Each path below is one point turned by a fixed rotation once a step. After each direction that follows a path, write how fast that rotation turns it, in degrees a step (0 if it stays still).
Each turn is a multiple of 5 degrees from 10 to 175, or 0.
Each row of a path follows its step; steps can be skipped.
Path 1:
step 3: [ -9  -1  10   6 -13  -9  -1   9   9   1 -11   2  14   3 -11  -2   3  -9
  -5   7  20 -15 -12   6  -2  23  10  -8  16  11  11  19  -9 -10 -16   4
   3  -8   4   5 -10  -2  -2   3  -7]
step 4: [  5   4  26   7 -10  -5   2   0   3  12  -5   0 -11   8   6  -6   7  14
  -5  -7   3   4 -15  -3  -2   7  -9 -15  14   8 -21   8 -19   0  11  -3
  11 -26   2  -2  -5   2   6   0  -2]
step 5: [ -4 -12   3   9   1   7   7  16 -10  21  -1   9  -6  -9  -1 -16  -6   7
  -1   6   8  14  -3  -5  19  17   1  -7   2   3 -13  14   6   7   8   1
  16  10  12 -21   0 -13   2   0   0]
step 14: [-14  -8  -8   8  -5  -9  11   0   6  16   0  -1  23  16  19  -7   9   0
  -4  -2   5   7   7  -4  -4   2 -13   5  -5   7  -6  10 -15 -16   6  13
   9 -12  20  11   3   1   7   0  13]
step 23: [-14  -3 -10   3   4  -7   2  -2 -12  20  -5  13  -8  13  -1  -4  12  21
   2  12   8 -11 -11  -3   3   6   6 -13  -8   1  -6 -10 -13  19  -5  -6
  -2  13   7   5   2 -23   4 -10   8]
step 24: [  5  -8 -15  -6  -3 -15 -13  -5  -9  12  -7  25  18  -7   9  -9   3   0
   9  12  21  13   0   2  -6  -8   6  -6  -7  -2 -16  -1  -6   9   3   3
  -8  -7  14  11  -9   3   4  10 -11]
step 25: [  8 -27 -13   5  11  -8  -8  10  10   3  -4   7   2  -4  -5 -20   4   9
   3  -7  12  -9  -1  13  -3   7   3   1  10   0   9  10 -23 -16  19  -3
 -15   0  -6   7   1  -1   5  -1  -5]
step 26: [  0  -3   9   0  -5  -9  -3   8  13   3  -7  -4   3   3  10  11  -6   5
  18   6  -3   1  -1  -3  10   5   8 -20   8 -12  -2  17 -21 -21  -1 -17
 -12   0  19   6 -10  -7  -2 -10  12]
step 27: [  2  14  -8  25 -11   3  18   7 -10  17 -11  -6   4  -6  -6  -3   3   5
  20  -2   8  14   4   6   3   2   3   3  21   4   4   9 -17  -2  -6  -4
   9  -6  18   0  -7  12   7   1  -5]
step 33: [  0  -3  -3   7  -2 -16  -2  -4  14  10  -3   6   2   1 -14 -10 -11   2
  10 -11   6  -3  -1  12  -1  19   3 -22  10   5  12   1  -6  11  20   8
   5  10  -3  24  -3  -4   4  -6  15]
Directions:
[ 7  7 -3  4  1  2 -2  3  0 -2  4  6  1 -1 10  4  1  0  3 -5  2  1  3  0
  0  3 -2  1 -1  3 -3 -3 -3 -1  0  3  1 -3  2 -3  1  1 -1  1 -2]
145
[-4 -1  3 10 -3  6  2 -4 -6  2  2 -3  1  3  1  1  1  1  5  6 -3  0  1 -7
 -3  1 -2 -1  1 -1 -5  0 -3 -1  2  2  3  4 -2  0  0 -1  2 -1 -1]
80
[-5 -1 -1  2  2 -5  0  3 -2  0 -4 -2  4 -1  2  3 -5 -2  4  6  4  2  4 -1
  2  4 -2  3  2 -6  0  0  6  3 -2  2 -1 -3  0 -4 -3  3 -4  2 -5]
135
[-2  4  1 -2 -2  1 -4  1 -2  2  6 -2  2 -1 -5 -4  1  0  0  1  7  6  0  4
  2  0 -1 -2 -3 -1 -5 -4  1 -3  2 -4 -3  3  0 -3  8  5  1  3 -1]
95
[-4  8  0  2  1  0  2 -1 -1  4 -2 -1  2  1 -3  5  5  3  0 -3  6 -4  0 -2
 -3 -3  6  4  1  4 -1 -1  3 -2 -8 -4 -1 -3  2  1 -1 -1  0 -3  0]
90
[ 5 -1  4  2 -1 -1  0  5 -3  7 -2  3  0 -2  1 -5  1  1 -4  1 -2 -2 -4 -1
 -1 -2  0 -1 -5 -2 -3 -5  5  5 -1  1 -3  0 -2 -3 -3 -3  2 -6 -7]
60
[-1  5 -7 -5  0  7 -2 -3 -1  3  3  2 -1 -2 -4  0 -1  3  3  2  0 -4  1  2
  2  0 -1  1 -4 -5  1 -1 -1  8  0  3  5 -1  0  6  2 -2 -5 -1 -4]
65
Path 2:
step 0: [  9 -11  14  -4 -17 -26 -12  -3  -8   0  -2 -15  10   3 -21  10  12  -7
  13  -1 -13  -4   0  10 -29   8   7   7   3   3  10  -9   0  -4   2   1
 -11   4  -4  12   0  28  13  -4   7]
step 2: [  6  -1   8  10 -10 -15  12  -3 -11  -2  -1  14   9  -8 -19  13  -7 -12
   5   5  -2   9   5  13  15 -18  -2   7   2  12   1 -16 -12  -6   9  -5
 -22  13   4 -16   4 -12 -10 -28 -14]
step 3: [ 10 -25   0  11  -9 -12 -18   9  11 -20 -12  13  -8  -7  -3  10  -3  10
   6   1  -1   6   9  30   9  -7  -3  11  17  -6  -5  -9  -2  -4   6   2
  -1  10  -5  18  14   8  11 -19 -12]
step 5: [ 24 -24  -6  -5  -5 -30  -2   3 -13   0   1   9  -7   9   0  -6   3   8
 -10   1 -13  -2  -3 -10  -8   1   4   2  -3  23   2  -9   1  12  19  -3
 -31  11  -3  -6  -8  14  -7  -3   3]
step 7: [ -8  -3  23 -15  -4 -19  10  16 -10  -9 -19   2   8  -8 -14  21   5  -8
   1  -4 -10  -5 -13   8   5   2 -14   3   4  18  -9  -7   3 -13  -4   7
  -6   6  -8   0  20   4  22 -17   5]
step 9: [ -5 -16   2  26  -6 -19   9 -12 -18  12  -5   2   9   1 -12  -5   5  20
  11   7  11   5   6   6  23  -8   1  22  -8   7 -11   2 -10  -2  17   4
 -25   3  -4   7  -3   0   3   1  10]
step 10: [  8 -19   3  15   9 -23  -1  -4 -13  -7  -2 -10   2   7 -10  15   6  17
  -8  -2   0 -11   2   9  -1  13  -6   4  25  -4 -14 -20  -4   6 -13  -4
 -21   9   0  12  -7  25   8  -1   0]
step 18: [  7  -9  11   8  -3 -25  18  -2  -9 -11  15  -6   5  -8 -25   2   4 -13
  -6   6  -9   0   3  15 -11  -3   0  12  -5  -8   2  11   7 -12 -10   8
   4  -9  16  -9  15  -4   7 -22  20]
step 21: [ 18 -11  -4   1   2 -27  -6  -6   8  -6   0   2   7  -6 -27   0  -2   4
 -18   6 -10  -4   2  19   4   7   9  -3  28   9  13  22   1  22   3   8
   4  13   1  12  -4   7   5  -1  -1]
step 31: [ 24 -21 -10   9  -4 -15  -1  -2   4  -4   4  24   1   7  -2 -15   1  13
  -6   9 -10   4  -6  15   8   4  -5  -8  10  -2   8  -2  -6   3   1 -11
  -6  27   8  11 -25   5  -7 -23  -5]
Directions:
[ 1  0  2  3  0  7  5  1 -1 -1 -1 -2  4  4 -1 -6  8 -2  3  0 -5 -3 -2 -3
  2 -1 -7  2  1 -4 -5  2 -3  1 -1  0  2  4  1  2 -3  3 -3  0 -1]
20
[ 2  5 -1 -5 -2 -1 -2  2 -9 -1  0  0 -2 -1  2  0  5  0  4  0  2  0  0  6
  4 -1  3  4  0  1  3  8  3  3  0  0  1 -3  0  2 -2  6 -5  1  1]
85
[-1  3  7 -2  2  1 -1  2  1  2 -1 -2  2 -1  6  3  0  0  6  3  7  0  2  3
 -3  2 -3  2  4 -2 -2 -6  3  1 -1 -1  1  3 -3  4  1  6  7  4  0]
110
[ 0 -7 -3 -2  4  3 -7  1 -2 -7  3  1 -7  0  5  1 -1  4  0  1 -1 -1 -4 -2
  1  3 -3 -3  0 -4  0 -1  2  0 -5 -3 -3  2  1  3  1  2 -1 -2 -3]
155
[ 2 -1 -2  4  1  1  8 -1 -2  0  0  0 -3  1  1  7  3 -1  2 -2  1  2 -4 -3
 -4  0  6  3  0  0 -2 -4  7  2  1 -1 -3 -3  7  2 -5  1  0  2 -1]
80
[ 2 -3 -1  1 -7  3 -4  2 -2  2 -4  1  0  4  1  2  4 -1  1 -3 -2 -1 -2  5
  1 -3 -1 -2 -3  6  0 -9 -4 -4  3 -5 -3 -3 -1  1  4  1 -1  1 -2]
10
[-1 -1  2  2 -7 -1 -1 -4 -7  0 -3 -2 -2  3  1 -6 -2 11 -3  1 -2  2  4 -2
 -4  2  1  1  3 -4  0 -2  1 -2  4  1  2 -3  0  1 -3  0  1  4 -1]
70
[-1 -2 -1 -5  1 -2 -5  1 -1  1 -5  0  5  2 -1 -4  0 -4 -1 -3 -2  3 -1 -1
 -7  2 -4  3 -7 -4 -2  1  5  5 -2  4  0 -5  4  0  6  0  2  1 -1]
100
Path 3:
step 2: [ -8  -2  -5 -14  -4  -1  -3   6  31  10  18   2   1   0  -4  -3  11  -9
   8 -13  -7  -3   1  -8   1   9  -3   0  -1  -8  11   4   0  20  -1   3
   6   9 -28   7   6  -6  16  -6   8]
step 6: [ -5  14 -11  13  12   5  -2 -12  20 -18 -15  -3  -8  11  -5  -8   5  14
   4   1  -1 -10  11  17   9  15  -5  -6  11   1  -4   8   5  -8 -15 -15
 -17  -4   5   2   5   6   4   3   5]
step 7: [  2  -5  -4  -1  -4   8   4  20  -7  -4   0  10 -15  18 -15  -3 -13  -1
  -8  -9  18 -14  13  -4   3  10 -11 -13   6 -13  -4 -14  -1   2  15  10
  -8 -15 -15   4  -3   0  15   0  -1]
step 9: [ 23  -6   6 -10   6  -6  28 -14  16 -23  -3   8 -11   9  -5  -4   5   9
  -6  -7  -4  -5  -4   0 -18  11 -11   8  -7  -5   0   4  -8  -8   3  -2
   7   8  -5 -11  -9  -9   7  -4   2]
step 11: [-18   3  10   5  -4   0  14  -9  15  -1  10   2   3   5   5   5 -11 -10
  23 -12 -21 -16  -3  -7 -10  11  -2  18  -5   1  -4   0  15   7   3  -8
  -9  -3  -2  12   6   9  -3 -12  13]
step 13: [ -8  -3 -25   4   0 -20  -5   9  -6  -1   9   1  14   5  -8 -22 -22  -5
   0  -5  -2 -17   2   9   2  -3 -15   5   8   0  -8   9 -12   5   8 -10
  -7   2 -14   4 -17   6   2   3  -2]
step 22: [-10 -11  -3  -8   8  -2  -1   5  -1  -4   0   3  21   7 -18 -11  11  11
   5   5  -4 -14   7   5  -8  25  -5   1   7  -6  12  15  -1  -5  -9 -16
 -20  16  -7  -3 -10  -7 -11  -2   3]
step 23: [  3   6  -1  14  11   6  -9  10  11   2  -5   3 -23   2  -9  -8  -2  -9
  12  -5  -1  -4  15 -11   9  11  -3   6 -12  -7  11  -4  10  -9  17   8
  -3  16 -15  -3   5 -20   8   5  14]
step 28: [ 11  -1   5   0  -1  -6  18   4  11   3  -1   9   4   2  -7  -4   6  12
  -4  11 -10  -2  -2  -9  -6  25  -9  -5  -6 -15  20 -15   1  16   5   2
  -9  -9 -28   2   0   8   5   4 -13]
step 29: [  8  -2 -16  -2   0 -15   6  -6  -2  -4   2 -17   2   6   3  -4  -5 -13
  -6 -27 -13  -8  11  -6  -8  -8  -7  15  -9   6  13   8  12   7  21  -4
 -10   6  -9   4   2 -12  -9  15   0]
Directions:
[ 3  2  1  2 -4  3 -1  1  3  5 -2  6 -7 -2  1  1 -2  6  1  0 -2 -4  3 -1
 -4  0  1  3  2 -3 -4  0 -1  3  3 -1  8  1 -4 -3  0  0  2 -6  3]
155
[ -4  -1   1  -2   1   3   2  -1   0   2   0   1  -3  -4  -2   2   6   2
 -10   0   1   1   0   5   6   1   4   2   4   2   5   0   3   1   2  -7
   2   3  -2   6  -3   4  -2  -1   0]
175
[-2  3  5 -6 -1  5 -3 -3 -1  3  0 -4  1 -3 -2 -1 -2  1  4  1  2 -4  0  0
  6  3 -2  1  6 -4 -1  1  0  4  1  2 -8 -2 -6 -4  0 -1  0  1  1]
70
[-2 -4 -2 -2  1  1  1 -3 -1 -1  2  1  2 -6  1 -6 -1  2  0 -5  3  7  0  2
 -3 -1 -6 -2  4  2  1 -2  7 -2  0  4  4  0 -1 -4 -2  5  4  2  5]
65
[-8  2 -1 -3 -2 -3  5  7 -4  7  0  2  6  3 -4  0 -2  0  3  1  3  0 -1  3
 -1  3  2 -5  0  1  2  1 -3  2 -2  2  4 -2 -3 -1 -3  2  0 -5 -1]
125
[ 3  1  2 -2 -1  2  2  3  1  3 -3 -1  4 -2 -4  0 -3  1  4 -2 -2  3 -4  0
  2  3  2  9 -4  2  5  5  6 -4  4  0  2 -2  5  0  1 -5  0 -1  2]
55
[ 2  3 -5  1  9  1  0  2 -6  2  1  2  1 -4 -2  6 -2  4 -1  2 -3 -4  5  1
 -2  2 -4 -2  1  2  4  4  0  3  2  2 -3  1  4  2  1  1  3  3  2]
45
Path 4:
step 1: [-11 -11   2  -2   1   0   9 -14  12  -1  15 -13  12   4  -2   9   9   9
  -1 -16   5   9   0   4  -5   7 -15  13  14  -8   6  -2  13   8 -32  -8
  -3  -9 -15  -5  14   4   4 -13  11]
step 3: [ -1 -29   3 -22  21  -7   3  -3   6   8 -23 -13   0   1 -11   0  -4   9
   6   4  22  -6 -11 -11  -6  -1  14  12   2   5  -2 -12  -8  -3   4   1
   4 -10  -3   7  -1  -3  10   2  15]
step 6: [  0   7  -6  -2   5   6  24   9   0 -18  -6  11  -4  18  16   2  -7  18
 -12  -8  17 -12  11  -3 -10  -7  15   7  14 -14 -10  -9   1   6  12 -16
  -5  -8   2  -7  -4  -6   7   8  -5]
step 8: [ -2  -2  -1  13  11  23   6  -5  -3  24  -8  12  -8 -11  -5 -20   2   3
  -2   5 -10  10   7   7  -8   1  15  11  18 -14 -15   7 -11  -6  -3  11
  -9  10  -4 -19   2  -3   3   8  -6]
step 21: [ 15   6  -7  -7   2  11   6  17   0   0 -10  -2  -4  14 -15 -14 -17   9
 -13  -2  20  11  13  10 -28  -8   5   6 -13   1  -2   0  12  18  -5  -2
  12   8  -4  -8  -1  -6   1   2  -3]
step 23: [ -1  -1  -4  17 -10  -3  15  -9  -2  -3   8   1   2   8  -6 -10  16   8
   2   3   0  15  14  11 -15  -7  24   0  20  -1   0  -5   0 -21  -7  11
  15  -9   8  -9  15  -4  14  10   5]
step 25: [ -3  -4   3   5  16  -3  -3  -2   1  17  -2  -3  -8   0  -1  19 -15   0
  -1  -1 -12  -4  -9  12 -17 -18   4 -18  -3 -11  -6  -3  -6 -15  22  -3
   1  -3   0  -8   5 -27  -7  15  14]
step 26: [ -6 -24  27  -2   3   2 -10 -10  -5 -21  -4   8   3   7  -3   0   6   3
   6   8  -1  18 -14 -16 -18   1   1  10  12 -14  -5   0  14  -2  -4  16
   1  -6  -4  -5 -10   2  10  -8 -12]
step 31: [  5   4   0  -9  -3  -8   5  -8  11  -4 -19  -8   1 -14  12 -12  -6  15
  -3  20  -1  -9   7  13  -9  -1   0  12   2  -4 -20   5   0  -8   5  -2
 -37   1   6   3 -11   4   6  12   9]
step 32: [ 24   8   3   9   1 -25  -7  -2  -3   5  12 -10  -4   5   3   1   0  -4
  16 -27  -3   3 -11   0  -2   3   3  26  -3   1   2   1  13  -8  -9   3
   9 -17 -11  14  -6   3  -9  -6   2]
Directions:
[ 0 -4  0  3  0 -8 -2 -6  5 -3 -1  2  3 -6 -3 -2  1  2  4 -4  3 -2 -3 -3
  0  0 -2 -1  3  0  1  2  1  8  5 -2  1  7  1 -1  4  2  0  1 -1]
170
[-2 -2 -4 -1  1  0 -3  1  0  5 -5  2  3  1 -3  8 -1 -1 -3  1  2  4  3 -3
  0 -5  2 -1 -3 -2 -6 -7  2  1  1  4 -1  6 -3  2 -1  0 -3 -2 -2]
80
[-9  5 -2  5  1 -2  6  5  2 -4  0  2 -1  0 -1  2  9  2 -5 -2  1 -1  4 -1
  5 -2  0 -1  1 -1  2  0  2  3 -1  2  2 -2 -2  1  2  0  0  0  3]
65
[-3  7  3  5 -2 -1 -4 -4  2  4  0  5  2 -2  2 -2  0 -1 -1  2 -1 -5  0  0
 -3 -1 -4  5 -2 -2  2  1  0 -2  4  4 -4 -3 -1  7 -3  1 -1 -4 -3]
20
[-4  6 -4 -1  2 -1 -3 -2 -1  3  6 -4 -6 -3  0 -6 -2  0 -1  1  3  5 -3 -4
  2  5  3 -2 -4 -4  0  1  5  2 -2  1  4  2  0  0 -3 -3  0  0 -4]
130
